128 stands for zero in the data rows.
Here is a table of points, one per row:
[117 186 190 130 144 144 166 127  94  58 110 119 107 134 149 141 100 126 114 170 134 167 113 106  67 117 143 139  93 140  87  89 128 144 169 175 122  98 114 161  78 104  46 110 100]
[154 120 214 145  81 107 136 101 126 164 145  62 117  55 152  40  81 117 121 112 146 112 106 165 222 131 192 138  85  73  69  94 135 127 136 123  94 118 141 112 117 102 136 126 123]
[149 149 160 111 176 139 132 114 199 110  80  95 134 133  89  76 174 136 180 148  97 140 114 143 150 116 101  89 117 139 126 161 116 150 132 126 125 158 118 144 110 129 125 184 152]
[135 134 130 104  74  85 113 110 131 114 127 149 127 118 173 136 195  94 124  55 139 162 164 131 120 137  84 103 113 107 104 128  98 101  76 124  77  70 154 184  89 170 107 146  69]
[118 120  92 171 123 121 108 127 132 133 113  74  72 194 104 110  75 159 132 148  89 134 117 111  95 155 128  94 142 121 127 133  99 101 132 142  93 102 164  48 106 152 163 160 116]
[135  87  91  88 199 140 112  80 131  88 160 174 179  98 124 133 119 130 145 136 159  81  70 147 139 191  76 132 107  73 137  94 179 141 150 123 171  75 153 113 120 110 140 165 122]
[103  88  67 100 141 113 145 126 136 158 105 103 150  91 157 112 164  93  82 175 111  81 148 105 150  78 133 162 111 108 186 149 112  58 183 166 104 142  92 105  81 136 101 126  73]
[123  88 131 108 143 120  75 112 133 169  94 145  80  99 130 177 120 180 104 114 135 134  89 139 134  30  76 120 169 143  86  84 125 130 139 152 151 112  97 140 117 143 124 121 171]
[150 142 130 119 112 130  55 152 114 114 157 101 168 147  82 121 123 120  96 139 109 112 144  81 100 104  89 115 113 124 119 117 141 104 146 112  87 158 142 154 175  64 108 147 128]
[112 124 128 135 137 169 186 105 161 168 124 101 181 103 155 136 145 151  83 133 114 142  94 130 108 191 140 131 154 189 126 105  97 107 122  97  75 110 148 164 152 144 112 171 178]
[103 133 154 132  97 151  90 133  74 152  98 120 160 127  78 145 165 130 110 165 126 103  97 105 157 136 152  86 120 139 169 156 121 121 115 148 126 112 138 165 123 160 161 104 132]
[147 117 107 102  97 112 157 155  85 168 175  86  88  97 100  57 140 208 158 158  92 143 185  99 141 153 112 138 149 173 172 145 212 159 101 150 159  79 134 128 139 140  48 120 122]
[125 204  87 101 100 126 101 124 130 150 122  77 176 141 139 150 141  87 151 144  98 106 144  96 135 103 134 160 111 112 134  64 115 199 116 143 155 126 175 104  67 171 144 123 169]
[151  99 113 166 111 106 188  74  80 143 133 109 115  83  85 199 126  98 126 145 173 167 117 137 145 118  45 145 125 129 179 133 107 210 103 155  78 188 145 113 149  98 126 149 114]
[ 42 161  89 255 126 130  96 113 124 126 132 152 111 125 174 106 185 135 161 111 144 155 108 124 135  92 127 154 114 126 117 130 142 155 156 117 136 135 149 146 175 126 113 122  97]
[186 179 109  84 166 212 125  42  75 143 173 132 121 114 183 132 129 164 141  67 140 100 135 122 107  94 138  46 129 185 128 135 130 131 139 125 129 166  98  91 119 106 178 104  58]
[139 144  90  99 106 113 125 189 140 110  89 114 127 124 133 129 151 112 106  90 220 145 121 109 146 179 122 143  60 201 103 208  69 136 165 100 203  95 122  71 140  71 134 120 163]
[101  62 137  86  88 132 120 134 169 187 144 177 118 149 220 137  92 113 162 145 152 148 137 107 104 143 142  74 132 120 117 128 151 120 156 186 149 180 170 138 148 134 116 202 144]
[ 78 216 155 131 131  43 115 100 106 159 139 179 142  59 103  86 116 142 127 147 150 125 143 156  60 145 118 143 136 127 125 130 120  84  96 116 146 157  99 121 145 145 135 144 156]
[126 114 114 138 134 115 123 147 160 113  32  89 150 126 117 135  78 170 149 128 122  82 170 153  98 140 123 103 112 139 132  93 131 136  96 111 145 158 147 167 129 117 137 122  80]
[101 141  89 124 149 140 141 123 138  99 159 130 113 140 136 141  90 194  90  73 133 165 153 173 143 112 163 131  38  71 169 155 113 121 125 158 107 130 118 158 154 146 131 131 194]
[114 138 154 173  92 133 180 202 104 131 122 153 108 130 148 136 175 121 107  56 122 105  48  85  90 147 113 133 104  97 158 113 174 116  99 112 146 170  79  91 128 146 139 138 126]
[167 125  96 145  70 145 139 153 154  98 139 173 203 121 119 115  99 132 134 149  66 150 105 168 134 102 127 144 121 183 101 108 120 125 120 152 143 139  93 123 130 137 144 150  97]
[163 164 136 146 140 142 129 153 157 212  78 198 148 196 116  98 104 138 155  85 177 124 145 109 118 171 123 199 184 106 110 175 152 185 176 186  42 101  90 142 110  96 160  72 137]
[164 147 147 146 147 160 100 112 224 199 166 166  66 210  76 145 141 113  47 152 154  90 146 138 143 134 159 143  93 148 131  94 128 119  89 105 175  98 140 124 139 123 102 123  83]
[130  70 136 141 175 118 135 133  68 128 124 127 151 166  95  65 142  87 126 101 112 120 145 144 116 126 112  98 130 152 151  80  91 102 142 161 154 133 140 154 135 154 120  75 152]
[ 83 167  85  70  80 181 112 105  67  84  81 115  71 172 115  89 141 109 121 109 133  99 124 194 153 125 137 174 195 128 131 132 139 114 114 130 130 141 134 141 148  98 122 168 139]
[ 91 106 110 103 146 106 150 110 134  76 153 129 155 132  67 119 144 182  95 146 139 173 139  84 148 156 151 125 160 103  53 134 131 131 124 145 137 188 132 126 118 154 149 113  83]
[149  78 151  98 153 158  62 129 118 116 126 138  92  99 164 130 140 153 157 145 113 146  95 130  97 174 155 195  92 104 165 145  76 145 105 123 130 163 100 145 151 150 135 116 106]
[ 80  97 186 140  90 169 123 114 118  91 146 138 144 166  97 128 138 116 119 169 144 101 207 167 114 123 106 106 122 134 137 114 130 166 187  90 110  82  71 114 126 161 170 172 131]
[124 132 156 113 139  51 159 129 136  68 110 181 113 127 175 126 156 156 128 141  94  95 102 113 150  98 148 102 149 158 141 106 104 156 123 153  93  84 152  91 207  88 137 105 129]
[136 105 126 161 119 120 133  98 124 131 109 126 150  84 146 159 127 107  64 116  25 177 161 112 111 145 163 116 187  74 134 178 127 158 139  95 195 115 113 130 128  68 130 125 129]
[145 120 160 152 159 134 122 121 128  79 125 155 123 130 125 160  54 111 131  60 134  64 174  18 182 112 123 196 137 182 110 186 126 104 110  98 134 129 154 116 129 190 128 165 134]
[107  91 142 100 107 178 143 152 160 138 135 109 157 111  66 145 144 133 177 101 128 115 140 150  79  63 133 137 150  72 102 142 112 132 110 107 108 113 150  64 178 144  84  80 114]
[185 121 149 158  72 114 127 111 158  67 156 145 114 130 123 120 124 163 133 116 189 141  99 133 117 123 161 132 152 109 198 112 120 101 150 122 152 152 155 133  71 125  88 103 186]
[150 155 109  87 118 106 187 125 169 114 133 101  68  98 111 151  95  56 163 139 100 138  92 131 110 133 100 132 124 120 142 130 158  96 210  84 136 118 122 181 191 199 181  82 124]
[172 168 101 152 165 117  90 211 145 113 182 111  95  73 155 144 118 105  96 149 136  87 147 159 163 167 136  59 194  96  89 129 109 166 126 132 111 155  93 143 125 161  97 119 135]
[168 103  98 125 132 100 168 142  51 161 124 132 141 184 130 140 147 150 159 183 131  99 124 135 136  86 157 129 109 107  95 136 118 126 126  58 124 139 124 150 115 146 119 149 151]
[110 110 160 144 148  96 141 143 130 127 166  60 170 194 178 108 125 114 125 155 134 107  90 178  93  90 109 143 160 153 127 187 148 135  94 140 166 127 138 147 134 130 161 119 119]
[166 154 155 147 177 112 125 150  78 148 128  87 156 145 119 207 189 121 183 122 119 183 177 162 149 151 152 146 144 123 121  80 158  31 132 170 146 117 140  98 146  99 167 152 121]
[ 78 106 127 121 114 114 138 114 174 156 157 180  92 154  93 197  97  87 164 109  91  91 145 132 177 183 115 142  92 173  92 156 133 108 106 120 117 157 121 137  52  46 113  47 166]
[ 90 113 105 123 160 130 118 159 138 140 151 129 121 104 110 118  80  93 163 107 133 195  90  90 121 104 169  96 155 127 158 115 114 129  95  91 129  76  96 146  94  88 142 162 103]
[136 128 136 120 164 172 114 151 133 100  78 163 130 120 190 107 118 101  96 192 148 200 137 129 146 123 116 110 118 114 147 122 192 125  76  78  97 136 148  83 114 133 134  68 176]
There is one direction along which these points spread out most. Take the direction at right angles to it along which they spread out most. Go by this last direction. How far along it is each point below, from 0 to 99? The average is 50, and the first point in the table lies past the average. One standard deviation of the points above along it is 16.
[103 133 154 132  97 151  90 133  74 152  98 120 160 127  78 145 165 130 110 165 126 103  97 105 157 136 152  86 120 139 169 156 121 121 115 148 126 112 138 165 123 160 161 104 132] 34
[ 91 106 110 103 146 106 150 110 134  76 153 129 155 132  67 119 144 182  95 146 139 173 139  84 148 156 151 125 160 103  53 134 131 131 124 145 137 188 132 126 118 154 149 113  83] 46
[136 105 126 161 119 120 133  98 124 131 109 126 150  84 146 159 127 107  64 116  25 177 161 112 111 145 163 116 187  74 134 178 127 158 139  95 195 115 113 130 128  68 130 125 129] 64
[139 144  90  99 106 113 125 189 140 110  89 114 127 124 133 129 151 112 106  90 220 145 121 109 146 179 122 143  60 201 103 208  69 136 165 100 203  95 122  71 140  71 134 120 163] 64
[185 121 149 158  72 114 127 111 158  67 156 145 114 130 123 120 124 163 133 116 189 141  99 133 117 123 161 132 152 109 198 112 120 101 150 122 152 152 155 133  71 125  88 103 186] 74
[147 117 107 102  97 112 157 155  85 168 175  86  88  97 100  57 140 208 158 158  92 143 185  99 141 153 112 138 149 173 172 145 212 159 101 150 159  79 134 128 139 140  48 120 122] 36
[125 204  87 101 100 126 101 124 130 150 122  77 176 141 139 150 141  87 151 144  98 106 144  96 135 103 134 160 111 112 134  64 115 199 116 143 155 126 175 104  67 171 144 123 169] 31
[164 147 147 146 147 160 100 112 224 199 166 166  66 210  76 145 141 113  47 152 154  90 146 138 143 134 159 143  93 148 131  94 128 119  89 105 175  98 140 124 139 123 102 123  83] 24
[117 186 190 130 144 144 166 127  94  58 110 119 107 134 149 141 100 126 114 170 134 167 113 106  67 117 143 139  93 140  87  89 128 144 169 175 122  98 114 161  78 104  46 110 100] 64
[123  88 131 108 143 120  75 112 133 169  94 145  80  99 130 177 120 180 104 114 135 134  89 139 134  30  76 120 169 143  86  84 125 130 139 152 151 112  97 140 117 143 124 121 171] 51
